Each row has a name. Each piece below is followed by the name of the row it came from. Each question is about the rows just above it. Some pieces are copies with a little noise.

q_173: [109 188 129  87 103 162 112 133 115 104 113 202 149 167]
q_441: [101 188 121  79  80 177  88 131 117  91  92 196 158 162]
q_939: [104 188 121  78  81 179  88 128 119  90  92 195 158 160]
q_198: [107 127 134 124 130 141 120 117 122 124 141 131 137 148]
q_480: [108 183 127  85 103 163 109 134 114 105 112 193 148 166]
q_806: [110 179 130  92  97 181 114 139 121 104 120 181 146 158]
q_937: [108 173 123  93  95 177 112 137 124 105 123 181 144 159]
q_699: [112 145 137 100 122 162 100 114 126 107 115 146 155 133]
q_485: [109 118 159 129 135 160 112 106 112 118 159 124 141 148]
q_884: [107 176 126  92  94 180 114 136 119 104 120 182 147 162]
which: [108 173 123  93  95 177 111 137 124 105 123 181 144 160]
q_937
which: [110 189 129  88 103 163 112 133 116 104 113 203 150 167]
q_173
which: [110 179 130  92  97 181 114 139 121 104 120 181 146 158]
q_806
which: [104 187 121  78  81 179  87 129 118  90  92 195 158 160]
q_939
[101 188 121  79  80 177  88 131 117  91  92 196 158 162] is in which row?
q_441
which: [108 183 128  85 104 164 108 134 114 105 113 192 148 166]
q_480

q_450: [118  92 125 100 123  86 109 132 142 195 121 115 198 113 126 117 122  65]
q_84: [118 122 125 101 123 112 109 102  79 112 121 115 130 113 118 117 122 142]
q_408: [118  92 125 116 123  97 123 132 143 144 121 115 130 113 126 118 122 126]
which: [120  93 124  98 123  86 109 131 141 194 121 116 199 114 125 117 121  62]
q_450
which: [118  92 124 115 124  97 123 133 142 144 121 115 130 115 127 117 123 125]
q_408
which: [117 122 126 101 123 112 110 103  79 112 122 115 130 113 118 117 122 143]
q_84

q_128: [133 125 149 123]
q_343: [ 83 179 120 100]
q_557: [118 139 117 123]
q_333: [107 150 101 124]
q_28: [159  93 136 147]
q_780: [118 141 160 109]
q_858: [118 141 196  97]
q_920: [140 113  93 149]
q_427: [156  97 138 144]
q_230: [118 139 117 125]
which: [108 150 102 126]
q_333
which: [160  94 136 146]
q_28

q_761: [112 116 138 134 134 130 119 132 130 124 126 131 143 139 120 127 131 130
 149 120 132 126 135 135 136 126 127 127]
q_512: [101 169 122 130 121 124 120 120 133 129 135 127 135 132 140 138 123 123
 128 128 128 137 119 125 127 130 137 132]
q_778: [142 126 131 122 125 126 130 139 126 123 128 118 120 124 128 126 127 118
 125 132 130 133 118 114 132 139 130 132]
q_144: [116 176 136 121 124 126 125 128 131 123 126 132 120 137 133 121 138 140
 125 130 126 133 134 140 130 125 115 119]
q_515: [120 127 118 136 117 126 128 138 115 130 141 125 133 123 136 131 139 123
 147 131 129 122 145 140 114 124 129 126]
q_318: [117 153 134 133 129 130 146 121 125 132 128 125 129 143 125 124 132 133
 117 136 130 142 151 127 117 131 124 132]
q_669: [155 102 118 120 120 127 113 125 125 124 127 123 121 150 131 133 125 120
 125 124 130 118 127 119 121 136 136 118]
q_122: [112 159 122 126 127 120 143 136 126 127 125 121 130 122 125 124 130 119
 135 125 131 137 125 124 136 134 142 133]
q_494: [128  73 121 130 128 124 125 141 129 123 128 121 123 134 120 128 116 131
 132 112 121 124 133 122 144 128 134 120]
q_580: [143 117 128 131 142 137 116 122 124 120 118 119 140 122 135 126 129 132
 127 141 129 129 137 116 142 125 137 126]
which: [119 127 118 137 118 126 128 138 115 130 141 125 133 123 136 130 139 123
 147 131 128 122 144 140 113 124 129 126]
q_515
which: [114 117 138 135 134 131 120 132 130 123 126 132 143 137 121 126 131 131
 148 122 133 126 136 135 136 126 126 126]
q_761
which: [115 177 136 122 124 128 126 127 131 123 127 132 122 137 133 121 138 140
 124 130 126 132 137 140 128 125 115 119]
q_144

